500 stands for zero in the data rows.
Here are some numbered points:
[564, 348, 413, 334, 478, 565, 449, 544, 436, 356, 411, 417, 462, 585, 667, 493, 392, 674, 528, 519, 528, 603, 390,
 565, 684, 427, 456, 359, 515, 565, 612, 545] 0
[434, 474, 623, 548, 529, 472, 550, 511, 574, 544, 605, 450, 595, 460, 507, 627, 594, 379, 378, 626, 439, 400, 628,
 513, 513, 567, 564, 612, 563, 526, 240, 497] 1
[482, 432, 289, 377, 424, 550, 432, 607, 501, 373, 424, 372, 516, 528, 560, 543, 430, 479, 461, 693, 558, 368, 637,
 466, 613, 494, 543, 603, 576, 509, 245, 571] 2
[470, 455, 372, 391, 366, 596, 429, 548, 435, 498, 536, 543, 459, 426, 359, 482, 510, 501, 395, 577, 457, 450, 519,
 502, 622, 576, 457, 444, 520, 537, 444, 596] 3
[540, 575, 573, 572, 575, 482, 543, 447, 380, 531, 446, 578, 528, 559, 396, 469, 505, 551, 532, 574, 443, 555, 451,
 506, 416, 459, 508, 568, 463, 445, 542, 472] 4
[467, 511, 475, 478, 431, 501, 502, 515, 477, 496, 595, 404, 629, 524, 566, 630, 541, 445, 404, 581, 530, 353, 606,
 528, 542, 606, 489, 516, 522, 424, 251, 507] 5
[565, 519, 502, 580, 441, 526, 584, 468, 397, 550, 484, 569, 532, 403, 321, 529, 527, 486, 512, 601, 587, 344, 591,
 488, 568, 531, 485, 529, 602, 527, 331, 484] 6
[482, 547, 646, 628, 611, 427, 545, 475, 430, 530, 462, 601, 579, 578, 415, 500, 546, 464, 527, 501, 453, 524, 471,
 489, 408, 450, 547, 457, 483, 432, 532, 431] 7
[511, 453, 341, 433, 386, 607, 468, 546, 480, 471, 612, 434, 447, 498, 466, 500, 563, 430, 426, 545, 535, 284, 676,
 428, 489, 589, 432, 535, 591, 452, 254, 552] 8
[520, 563, 574, 602, 528, 330, 513, 412, 732, 539, 499, 585, 433, 215, 679, 462, 506, 407, 607, 442, 497, 584, 386,
 480, 344, 409, 518, 603, 465, 398, 403, 301] 9
[534, 469, 418, 474, 431, 540, 504, 557, 479, 469, 573, 511, 416, 479, 324, 516, 571, 485, 459, 657, 540, 363, 614,
 461, 620, 640, 364, 488, 538, 524, 307, 478] 10
[475, 534, 673, 621, 547, 425, 587, 448, 438, 500, 419, 541, 543, 555, 433, 494, 566, 501, 531, 578, 436, 550, 521,
 455, 420, 472, 501, 530, 534, 445, 510, 389] 11
[531, 497, 360, 412, 405, 519, 361, 636, 437, 338, 550, 367, 612, 611, 782, 545, 478, 432, 413, 590, 506, 419, 505,
 497, 576, 472, 535, 564, 491, 521, 305, 603] 12
[524, 439, 219, 331, 397, 610, 352, 613, 513, 474, 407, 360, 431, 516, 605, 511, 370, 624, 493, 346, 534, 687, 442,
 552, 625, 504, 517, 313, 425, 599, 591, 627] 13
[444, 531, 539, 506, 523, 450, 505, 457, 389, 527, 504, 530, 546, 466, 394, 577, 480, 518, 477, 575, 432, 515, 459,
 530, 497, 497, 448, 596, 523, 451, 512, 508] 14
Which two points above are nearest to each new point, looking only along the 5 directions in which the numbered points spread most? Their numbers follow each, nearest first.
[469, 582, 622, 650, 573, 382, 536, 429, 571, 607, 418, 525, 533, 480, 502, 434, 582, 488, 638, 523, 497, 557, 496,
 497, 332, 415, 577, 647, 492, 437, 452, 280] --> 11 7
[495, 489, 391, 330, 462, 589, 442, 577, 439, 378, 569, 475, 421, 561, 579, 501, 440, 590, 479, 581, 542, 300, 477,
 479, 715, 582, 504, 502, 489, 542, 368, 469] --> 2 3
[537, 505, 638, 588, 566, 430, 566, 515, 686, 563, 426, 530, 450, 395, 517, 575, 552, 370, 536, 512, 492, 573, 464,
 518, 389, 419, 493, 628, 475, 409, 478, 341] --> 9 11
[507, 463, 375, 424, 428, 600, 426, 583, 430, 487, 440, 432, 502, 560, 488, 472, 384, 646, 485, 384, 498, 553, 498,
 499, 596, 471, 483, 379, 434, 606, 755, 624] --> 0 13
[467, 537, 680, 580, 586, 461, 579, 367, 905, 636, 430, 494, 487, 108, 697, 461, 596, 448, 511, 503, 507, 714, 335,
 423, 419, 462, 585, 724, 473, 455, 442, 280] --> 9 11
[524, 436, 504, 425, 481, 510, 490, 535, 422, 519, 452, 580, 523, 479, 388, 469, 492, 508, 517, 626, 463, 459, 532,
 503, 463, 565, 523, 478, 465, 484, 524, 482] --> 14 4
[499, 481, 650, 654, 543, 403, 501, 375, 750, 626, 459, 457, 480, 377, 565, 460, 544, 404, 586, 466, 526, 502, 398,
 544, 397, 365, 527, 593, 564, 450, 468, 321] --> 9 11
[500, 568, 646, 612, 589, 424, 591, 479, 571, 501, 358, 430, 566, 448, 758, 302, 586, 447, 741, 595, 685, 497, 467,
 588, 246, 588, 698, 687, 632, 460, 264, 309] --> 9 11
[369, 364, 259, 277, 371, 541, 469, 598, 390, 557, 503, 489, 425, 533, 703, 538, 540, 770, 446, 377, 518, 703, 457,
 442, 558, 637, 470, 338, 425, 672, 865, 657] --> 13 0
[481, 537, 638, 627, 594, 405, 567, 476, 543, 685, 460, 596, 520, 547, 510, 435, 606, 413, 685, 486, 550, 522, 482,
 558, 385, 432, 568, 634, 548, 433, 445, 312] --> 11 7
[508, 552, 608, 636, 551, 476, 525, 478, 373, 464, 541, 664, 580, 476, 351, 516, 502, 578, 485, 531, 494, 545, 484,
 447, 538, 408, 487, 348, 433, 563, 730, 557] --> 4 14
[442, 565, 600, 644, 561, 395, 539, 481, 495, 572, 554, 444, 553, 489, 524, 624, 519, 392, 611, 663, 539, 486, 501,
 458, 399, 547, 471, 594, 548, 468, 326, 452] --> 1 11
[509, 439, 278, 427, 480, 588, 478, 546, 517, 423, 536, 445, 461, 467, 447, 465, 615, 407, 335, 550, 445, 251, 580,
 528, 463, 551, 612, 563, 561, 608, 190, 651] --> 8 5
[439, 471, 510, 460, 463, 518, 471, 628, 405, 547, 410, 577, 588, 467, 397, 440, 529, 624, 492, 423, 425, 542, 493,
 517, 485, 459, 431, 267, 313, 575, 715, 590] --> 14 4
[464, 593, 623, 552, 545, 436, 577, 485, 627, 306, 506, 625, 578, 677, 649, 325, 347, 444, 574, 85, 302, 386, 798,
 629, 503, 512, 517, 309, 477, 568, 835, 653] --> 14 7
[567, 452, 328, 493, 433, 731, 356, 598, 565, 504, 639, 485, 406, 551, 318, 527, 531, 301, 276, 329, 328, 217, 411,
 343, 435, 465, 607, 621, 679, 570, 164, 548] --> 8 5
[494, 566, 486, 612, 506, 544, 558, 534, 423, 520, 393, 540, 650, 426, 421, 401, 561, 704, 387, 398, 436, 528, 520,
 510, 610, 484, 421, 181, 425, 544, 724, 597] --> 14 4
